128 stands for zero in the data rows.
Here is a table of points, one per row:
[138 121 176 123 119 143 164 137 133 178 123 208 101 113 142 161  48 153 196 181 151 117 145  75 136 123  88 119 123 124  50  19]
[163 206 204 136  90 166  94 197 219  57 211 203  82  98 107  62 119 104 168 122 108 156  46 205 116 145 127  87  33 119 144  60]
[143 194 160 123 128  78 166 174 168  80 175 138  95 152 160 126 186 142  66 170 221 144  62 159 100  50  75 114  85 125 155 111]
[182  69 134 123 161 101 109  79  87 160 123 131  80 145  93 123 139 138  86  24 142 106 128 170 164 154 174 117 212 160  97 122]
[129 155 105 141 202 122  51 132 200 108 146 137 136 142  95 172  50  97 107  97  67  73 193 153 135  97  93 111 128 141 130 138]
[141  90 125 152 153 122 135 112  99 119  97 156  71 125 171 199 115 137 221  89  99  86 173  90 104 148  82 192 145 155  89  92]
[115 116 129 216  69 164 193 169 142 119  96 122  85 127 135 223 100 193 157 133 186 116  46  79  42 238 138 175  64 140  52 141]
[122  97  44 154  86 135  72  99 127 135 124 190 121 135  95  37 141 111 173  74  89 121 159 144 137 118 179 105 116  60 128 136]
[209  84  30 124 121 141 175 101 176 104 159 121 163 160 179 184  65  83  63 109 185  59 160 101 196 123 117 231 120 154 162 195]
[149  71  96 109 103 132 159 176 112   1  99 179 167 120 116 158  97 146   0 189 146 161  84 142 115  93  90 190  79  45 114 131]
[176  82 103 106 150  85 139 149  46 173 188 112  90 139 129  91 144  91 112  93 120 115 142 111 133 179 187 156 173  89 108 165]
[133 169 167  94  98 113 119 127 128  81 167 110 142 109 165 159  51 153  68 111 152 195 129 126 109 103  55 187  34  69 182 127]
[107 107  88  95  79 130 168 123 143  11 171 188 159 109 163 154  94 113   9 186 131 100  62 103 176  87  97 156  69  93  97 140]
[ 53 135 138 164  80 134 162 172 167 111  51 227 124 122 149 140 106 169  26 235 146  89  41 131 110 154 112 176  69 110 141 106]
[109 152 174  96  88 151  93 103 185 114 129 182 130 151 135 177 124 116 181 144  72 119 118 124 162 150 136 139 135 123  80  61]
[151  70 174 107 157 133  72 153  88 191 143  95  78  97 104  94 106 167 192 100  69 119 131 122 111 201 169  43 209 155 124 157]
[ 89 150 101 125 155 116  90 141 228 124 237 116 101 136 124 205 101 158  44 131 130 128 141 178 120 105  82 123 103 101  96 132]
[ 97  92 110 125 158 148  80 129  51 137 139 103  87 113 106   0 187  73 120  99 161  82  81 132 141 100 154 136 111 101 115 169]
[ 84 127 112 130  27  51 132  71  87 181 102  79 119  67 154  73 130 110 165 165 142 200 163 187 139 143 149  98 156 147 139  59]
[137 143 127 116 140 117 165 118 158 155 149 144 110 100 178 161 142 120 128 145  99 120 141 141 126 115 116 183 165 112 133 118]
[221 127  34  80 174 133 104 129 122 135 127 103 210  96 138 116 150 120  32 103 197  89  71 146 169  74 199  82  86 164 203 154]
[138 111 146 100  90 174 136  97 114 205 122 129 124  88 195  71 175 111 232 116 112  58 134  90 171 129 147 125 159  56 103  86]
[ 88 150 115 101 182 150 141  99  29 102 132  99  94 139  68  66 143 169 139  78 104 120 185 166 128 113 201 161 202 156 121 144]
[207  94  61 173 200 123  99 181 154  89 141  47 200  97  71 116 121 137 109 142 171 124  90  99 114 117 191 144  62 168 255 172]
[155 127 142 112 110 177 141 146 145 139 127 155 125 155  87 175 148 174 177 153 115  89 117 148 114 146 104 135 146  52  97  35]
[170 123  93 129 190  96 138 151  79 204 170  86 146  99  62 110 160 122 134 137 103 156  79 152 174 153 176  96  70 122 206  67]
[155  31 150 185 219  46 144  74 127 149 121 151 224 125 127 104  91 154 107  94 187  56  61 191 231   6 255  92 138  70 219 175]
[139 192  79  96 165 154  57  90 129  48 152 140 182 107 109 103 107 125  88 136 124 137 109  88 236 147 118 101 100  42  96 150]
[121 148  79 117 155  76  93 163 110 183 134 177 160 179 177 194 105 139 106 155 138 187 176 177 171 120 106 162 103 103 117 126]
[184 147 129 111 169  91 106 134 117 100 144 156 217 170 102 169  91 180 143 131  62  82 183 175 124 172 113  96 139 101  73  70]
[105 121 172 112 142 136 115 163 179 190  75 133 119 129 160 118 134 110 102 159 127  89 163 194 102 134  83  92 144 189 138 165]
[ 98  92  78  73 114 141 117 152 125  46 159 183 140 162  72  86 164 179 108  63 118 162 113 133 145 188  83 124  85 117  63 113]
[ 87  73 157 118 153 148 125 102 124  80  89  84 114  97 174 255 141 140 175 142 152 138 202 106  99 115 108 188 184 143 161 114]
[111 169 124 190  51 121 147 156 145  62  90 112 197 147 120 137 168 145 149 184  99 163  85  70  85 153 108  99  70  76  83 124]
[129 113 122 158 143 128 148 142 149  76  56 126 123 103 196 177 111  90 196  44 115  94 145  97 132  94 112 180 171 124  91 113]
[184  51 179 148 144 191  55 148 107  67 112 151 103  58 130 114 107 177 195  94  57  90 148 165 120 138 135 152  85 114 175 137]
[139  56 135  88 133 121  61 127  72 159 163 109 117 180  70 126 101 127 134  15 111 108 131 163 144 118 193 137 155 119 105  82]
[148 140 150 169 184 186 118 157 146 112 118  99 154  96  96 171 119 163  76 188 103 103  82  55  31 220 138 216  59 188  48  90]
[139 102 129 109 100  98 116 160 103  98 127  98 119 117 162 163  56 162 181 119  84 115 164  97 139 188 132 136 160 135 129 124]
[147 111 182 108 101 192 138 131 178 156 120  80 133 140 133 181  87 109 125 105  89 150 237  39  23  92 112 115 140 232 146 133]
[107  86 160 130 125  92 172 124 171 173  77  97 135 131  96 147 149 145 208 104 160 118  67 165 120  62 191  90 168 174 200 180]
[ 82 161 164 190 133  98 139  91 210 187 126  20  86 166  91 168 100 185 205 127  59 176 175 109  58  80  93 142 185 192  95 112]
[103 199  97 179 127 151 153 124 184 162 125 141 144  74 176 126 136 173  99 166 165 133 115 150 109  51  67 130 190 163 118 170]
[129 166 120 149  90 155 114 145  60  51  97 196  82 123 152 117 174 189 157 138 122 121 123  55 156 143 127 165 106 135 145 163]
[ 77  81 138 142 125 104 159  88 137 166 134 128 115 123 161 140 190  92 168 187 153 178 146 192  93 118 167  51 138 160  98 110]
[ 82 130 101 121  52 165 115 139  68 119 143 170 132  95  90  29 165  96 105  97 138 152  52 173 120 189 120  89 110  66 137 129]
[127 151  95  79 125  47 123 107 130 147 139 155 102 140 140 151 140 140  76  56 152 153 150 118  91 160 152 160 173  86 140 142]
[ 87 117 185 151 145 120 168 140 153  96 111 155  88 110  95 207  38  59  98 177 149  86  96  85 118  61  72 133  53 104  54 148]
[103 152  89 132 106 151  62 160 121 148 152 155 163 163 146  97 157 117 138 146 157 142 154 144 155 155 135 135 182 117  84  90]
[150 138 158 110 176 111 174 188 115  94 182 177 160 146 146 195  85 162 178 150 133  96 110  72  78 222  80 106 134 125 127  88]
[ 49  83 237  62 115 203 184 142 213 138 129 105 139  86  99 110 113  95 113 103 103 130  33 118 184 210  88  97  55 180 177 166]
[143 107 180 128 146 154 100 121  71 145 125 106 105 134  44  79 136 209  99  45 125 113 164 135 153 148 106 165 190 103 132 167]
[122  87 154 126  94 159  95  76 102  82 112 118 134 173 123  83  99 105 232 104  24 164 128 132  74 209  99 162 199 169 149  93]
[ 92 186 147 120 159 195 118 136 146 142  78 103  88 132 147 142 118 100 101 165 166 175 156 123 123 106 121  84 142  75 158 133]
[195 120 141 140 177 165  80 127 131 104  92  98 144 170  72  38 126 138 117  76 148 141 167 149 153  68 180 169 130 116 132 234]
[140  76  20 106 145 114 107 175   0 102 156 211 146 194 139  94 230 133 107 102 141 119  63  59 137 182  79  81  81 117 104  77]
[220 185  59  64 161 155  87  82 154 131 151  90 214 164 147 110 109 108  24 132 176 172 148 117 165  46 132 156 162 185 110 146]
[ 78 128 197  77  57 145  86 123  77  54 130 110 107  62 150  32 180 103 169 183 113 137  93  46 139 146 187 114  96 142 102 137]
[189 193  98 100 163 123 169 109 177 187 168 134 116 201 129 198  82 148 138 149 169 169 255 120 149  83 111 156 190 123 136 127]
[123 166  91 126 114 143  83  77  59 123 146 142 113 184 123  74 152 187  41 167 184 151  57 173 118  65  96 105  56 139 112 204]
[146 161  80 158 122  99 179 143 116 169 189 180  75 161 184 171 120 103  42 143 142 141 115 163 143 127  56  72  31  58 124 133]
[104 151  84 140 104  68 114  99 102 152  85 114 126 131  88 104 127 155 160 132 190 119 145 203 174 107 117 164 172 125 145 196]
[133 138 172 123 146 199 167 100 182 201 105 104 181 165 149 136 134 102  76 144 170  92 182 149 127  59  65 138 139 208 138  78]
[185  63 137 192 118  79 100 112 110 196  91 109 124 168  63 128 160  94 118  79 121 122 150 102 227 118 168  98 162 121 127 199]
[113  77 137 110 186 138 148 126  87 201 134  76  70 139 134 207 148 145 244  59 102 132 204  92  62 203 103 155 183 107 158 111]
[100 120 135 139  91 149 117  43 105 161 126 186 100 141  49  12 146  61 106 104 158 103 139 175  79 128 184 134 207 140 140 138]
[116 215 200 118  94 130 179 119 145 118 141 165  81  69 102 203 157  73 124 138 171  84 145 154 129 106  92 134  71 120 106  61]
[179 141 148 206 143 152 211 175 196 177 147  66 158 147 190 225  94 127  51 113 141  98 192 150  54  77  86 201 204 160 123 121]
[228 164 234 103 133  96 169 127 170 117 120 100  66 174 128 190  92 145 212 126  78 165 109 150 106 136 131 143  82 168 164 148]
[ 79 222 148 118  98 147 122 188 198 119 166 102 112 111 128 180  72 137  34 185  65  96 136 184 137  78 136  79  68  94  98  48]
[125 209 119 164 117 128 162 109 111 170 141 134 212 140 139 123 113 122 121 191 197 132 138 113 105 117 165 167 173 125 141  86]
[156 174 206  89 130 119 213 150 165 195 109 106  64  91 107 149 108 166 205  99  76 180 103 134 126 204 110 149 133 110 127 121]
[ 89 100 176 139 140 125  13  97  53 224 134 137 105 148  30  45 147 158 224  37 175 105 126 151  98 165 143 124 156 213  78 112]
[156 123 122 128 136  95 114 160 121  77 126 122 125  86 130 109 101 152 120 112 105 138 178 173 164 165 150 140 138 104 117 151]
[135 136 109 196 172 110 103  91  88 153 123 159 161 109 167 117 120 157 147  78  34 138 171  98 120 156 116 207 148 152 123 162]
[131 143  41 150 147 146 135 121 133  98  63 107 241 145  71 117 143 131  83 152 181 131  92  82 177 187 146 116  58 166 144 139]
[132 141 111 114 133 109 116  55  91 114  96 157  97 119 177  99 120  82 137 128 142 152 129  93 141 125 143  74 123 122 135  94]
[158  42  98  80 119  88 202 134  52 126 173  99  83 131 146  69 133 175 157 107 125  79 163  81 148 237  96 114 146  73 112 110]
[127 130 112  75 120 123 153 139 133 147 106 190 113  87 127  67 106 131  38 131 142 137 101 153 115 130 160  45  79 165 199 148]
There is one direction along which these points spread out most. Take the direction at right angles to it along which they spread out most. Go by this last direction. Where along it does each point below lie, from 0 to 99? 50 is the average, and the first point above lies past it. One standard deviation of the points above along it is 16.
[141  90 125 152 153 122 135 112  99 119  97 156  71 125 171 199 115 137 221  89  99  86 173  90 104 148  82 192 145 155  89  92] >> 75
[132 141 111 114 133 109 116  55  91 114  96 157  97 119 177  99 120  82 137 128 142 152 129  93 141 125 143  74 123 122 135  94] >> 43
[155 127 142 112 110 177 141 146 145 139 127 155 125 155  87 175 148 174 177 153 115  89 117 148 114 146 104 135 146  52  97  35] >> 63
[122  87 154 126  94 159  95  76 102  82 112 118 134 173 123  83  99 105 232 104  24 164 128 132  74 209  99 162 199 169 149  93] >> 63
[107 107  88  95  79 130 168 123 143  11 171 188 159 109 163 154  94 113   9 186 131 100  62 103 176  87  97 156  69  93  97 140] >> 39
[147 111 182 108 101 192 138 131 178 156 120  80 133 140 133 181  87 109 125 105  89 150 237  39  23  92 112 115 140 232 146 133] >> 79
[184  51 179 148 144 191  55 148 107  67 112 151 103  58 130 114 107 177 195  94  57  90 148 165 120 138 135 152  85 114 175 137] >> 51
[209  84  30 124 121 141 175 101 176 104 159 121 163 160 179 184  65  83  63 109 185  59 160 101 196 123 117 231 120 154 162 195] >> 46
[129 166 120 149  90 155 114 145  60  51  97 196  82 123 152 117 174 189 157 138 122 121 123  55 156 143 127 165 106 135 145 163] >> 46
[ 84 127 112 130  27  51 132  71  87 181 102  79 119  67 154  73 130 110 165 165 142 200 163 187 139 143 149  98 156 147 139  59] >> 48
[ 79 222 148 118  98 147 122 188 198 119 166 102 112 111 128 180  72 137  34 185  65  96 136 184 137  78 136  79  68  94  98  48] >> 61
[ 89 150 101 125 155 116  90 141 228 124 237 116 101 136 124 205 101 158  44 131 130 128 141 178 120 105  82 123 103 101  96 132] >> 57
[121 148  79 117 155  76  93 163 110 183 134 177 160 179 177 194 105 139 106 155 138 187 176 177 171 120 106 162 103 103 117 126] >> 51
